Rotation paths and how fast each direction turns (deg/step):
Each turn is a multiple of 5 degrees from 10 to 175, or 0.
Each row of a path follows its step; steps can be skipped.
Path 1:
step 2: [ -1 -13   6   0  33   9  10 -29  19  13  24  40   1 -23  42 -16  -3 -27
 -11 -18  36  43   5  18  -6   7 -10 -45 -12 -37  16  -8  -1  34 -20   1
  23  36 -33   5   0   7  -8  24   0   7 -14 -17  38 -12  -9 -26 -27  -8
  17 -11  -9 -23 -34 -12  29  -9  -7  10  24 -34  -6  -1 -13 -14 -33  15
  23   5]
step 4: [ -5  16  17  -1 -30   7  50   8  -2  23  -4  13  22  11   1  20   7  24
 -35 -16 -17 -29  32 -43   6   4 -24  24  -2 -31   7   2  38  21  11  11
 -29 -19 -18  14  43  62 -11  34 -22  31 -32 -23 -21  34   2  -5 -22  42
 -10   8   1  12  16   6  11   8  -6  11   1   5  -2  -2  -2  18   0   4
   0  -2]
step 6: [ 12  30  10  39   3 -18  15   2  -7   6  46  30  -7 -14   1 -22  22 -17
  63  36 -11  21   1  -6 -11   9   2   3  28 -13 -32  -2  10   5 -35  28
  18 -26   4 -29   7 -27   7 -35 -25  25 -24   2 -31 -18   6  43  13  22
   6  -9   8  -4  29 -21 -10 -25  14  -4 -17 -23 -12 -11  -5  15   4  30
  12  14]
step 9: [ -6  11 -26  16  -1   4  22   2  17  17 -15  11  19 -28  42   7   2  23
 -28 -13  16  12  -6  15 -28   3  50 -16  -3   8  35   9  12 -21  23   6
   4   1 -35  -1  20 -11   5 -14  50 -17   2  38  11   1   2  -3   7 -14
 -24  40   2  -7  15  24  28  36  52  36  18  18 -20   5  18  20   1 -32
  18  -1]
step 11: [-31  17   0 -32  25  25 -19 -26  29  10  22  10 -16 -18  -5  28  29 -16
 -34  16  12  -7 -19  18  20  13 -29  10  18 -24 -15 -13  16  -1   3   8
  10  11  10  26  -5 -24   3  46  -3   6   1 -21 -36  12 -25 -31  10  11
 -12 -24  20   7  -4  14  -2 -11  50   1 -24  33   0  -3  18 -27 -20  32
  54 -25]
step 14: [ 22 -29   5   2  -5  -4 -14  -5 -18 -34  -2  36  23  18  15  19 -20 -23
 -17  -4  -6  26 -44  -8  15 -20  12 -27  12  15  -2 -13  15  24  -6 -33
  19  -2 -22  33  -1  34 -12 -35  -3  20  -2  16   8  21  50  33  13   9
   3 -16   3  -7  -8 -26 -14  26   5   7 -12  10  29 -51  12  17  -3   9
 -34  40]
step 16: [ -8  -7  -2  -5 -21 -34   7  21  -4 -28 -32  37 -15   5   8  -2 -36  23
   9  16  15  -2  12  -5 -29  -3 -17  12 -12  -5  13  -1 -22  10  -2  54
 -37 -14  31  71  21 -17 -12 -10  35   5 -28  -2 -18 -38 -44  -8  22  -7
   3  23   3 -12 -21  -2  22  19  -5 -21 -29   1   0   0  17   2  -2   2
  17  28]
step 30: [ -6 -37  23 -39   6  28  34  13  -3   0 -21 -17  21   9  12  13   5 -29
 -27 -15 -35  -8   3   2  -6   1  -5  10  44  11   0 -41 -32  -3   7 -16
  -3 -14 -19   9  -6  10 -13 -29  -8 -31   1 -33  10  47 -11 -17  -3 -55
 -12  12  24 -19  12  -9  19  27  32   5  -3   6  14  33 -13 -29   2  22
  37   8]
step 32: [ 26  -4  -6  21  17 -18  30 -14 -34   2 -20  17  -2  -7  -8  -6  16  16
 -15  -6  20 -34 -65  -1 -15   4   8 -32  44   4  -8   9  46  27 -36  13
  -7  24  34  -7  -7 -31   8  26  -9  -2 -20  33   4  52  -5   0  -3   9
  20  15  21  -8 -30 -25  16  20 -26   5  11   6   0 -21  24   0  -8  15
  16   2]
step 33: [-27 -24 -11  -7 -29 -61 -30   3  -9 -42  -4  -5 -49   0  12   4 -14   9
  -9  32 -18 -18  10  14  20 -25 -20   2   7  -4  11  -8   2  29 -10 -28
  38  11  27  37   3   0   2   6  -2  18 -11  -7   6 -30  38  11  33  32
  -6  -4  -3  22 -25  28  20 -11 -22  -2  20 -22 -15  -2  11   5  15  46
   3   0]
[ -3   9  -5  -3  -7  -6  -9   3   6   4  -8   7  -3   0 -13  -1  -1   7
   1  -5   8   8   2  -1   5  -9  -5   5  15  -6   4  -4  -3   1  -1   5
  -5   0   1  -3   5  10  -1   1  -3  -8   1   1   6   5   0  -3  15   4
  -4   1   3   1  -4   0   5  -4  -2 -11   7   4  -6   6   0  -6   1  -1
  -2   2]
85
[  8 -10  -3   9  -3   3 -10   1   3   4   8  -2   0  -8   5   2  -2   2
   0  -4   4  -6   0   1  -3 -12   9  -9   3   3   7  -5   0  13  -3  -3
   5   7   5  -7   1  -3  -4   2  -2   1  -4 -10   3   5  -4  -5   6   0
   2   3  -2   7  -9  -1  -3   2  -2   9   1   1   0   0  -4   9   0  -6
  -7  13]
60
[ -7   3  -5  -4  -8   8  -1   4   3  -1   4  -7  -2  -1 -10   4   9   0
   6   0  -1  -2   0  -3  -8  -1  10  -7  10   3  -3  -4   3  -5  -4  -6
  -7   7   6   3   0  -1   3   4  -6   7 -13   3 -12   8   1   5   0   0
   5  -2  -3  -3   3   1 -14   1  -7   0   3  -3   2   8   1  -1   4  12
   7  -5]
55
[ -5   4   4  -2  10   1  -5  -3   5   2  -2  -3  -3  -9   3   5   5   4
 -14  -9  13   4   5   1   0  -2   1  -2 -11  -4  -1   5  -7   2   1  -3
   2   0   3  -3   3   6   6  11   4   5   0  -5  -1  -6  -1  -3  -6   9
   0  -1  10   3   9   1  -5  -4  -2   5   2   4  -1  10   6   1  -4  11
 -10  -5]
45
[ -5  -2  -1  -6   8   7  10   7  -4  -8   2  -7   9  -9  -1   5   0   8
 -10  -2   8  -2   1   0  -1   3  -4 -11  -5   6   9  -3  -8   1   3   3
   3   6   6   2  -4   6  -4 -11  -2   2  -2   4   6  -2   9   7   9   3
  -5  -6  -7  -3  -9   0   4   3   3 -10  -6  -2  -1   1   2  -1   0   2
   5   3]
155
[  0   5   0   0   0  -7  -2   3   5   7   0   5  -2  -6   3   1  -1  10
  -6   4  -2   4  -4  -9   2   5   4  -9   5   4   1  -5   5   3   0  -9
   3  -4  -3   0   8 -15   5   3 -13 -12   5  12   1  -6   9   9  -5   7
  -2  -8   7   2  -3   1  -3   1  -4   1   4   2   2 -11   4   3  -1   2
  -1   2]
80
[ 10   0  -5  -2   7   3  -6   3 -10  -1   2 -18  -6  -5 -10  -3  -5  -6
   2   2   5  -6   4  -1  -1   1   4  12   0  -5   0   8  -1   0  -2   7
   3   0  -9  -5   3  -1   4   6 -10   4   2   6  -1  -8   4   6  -2   3
  -6   0  -7  10  -1   0   0  -6   2  -5   4   5   6   1 -10   1   3   3
   1   5]
155
[ -3   6   7   1  -1   5  -5   0   8  -4 -10   2  -1  -2   0 -10   0   5
  -2   6  -4 -11   8  -8  -2  -8  -4  -1  -2  -7  -4  14  -6   0   1  -5
  12  -3   6   8  -1  -3  -5   3  -4  -2  -1   1  -2   4  -2   5   2  -1
  -6   5  -6  -2  -9  -5   4   5 -11   5  -5   9   1   4  -4   4  -5  -2
   7  -9]
85
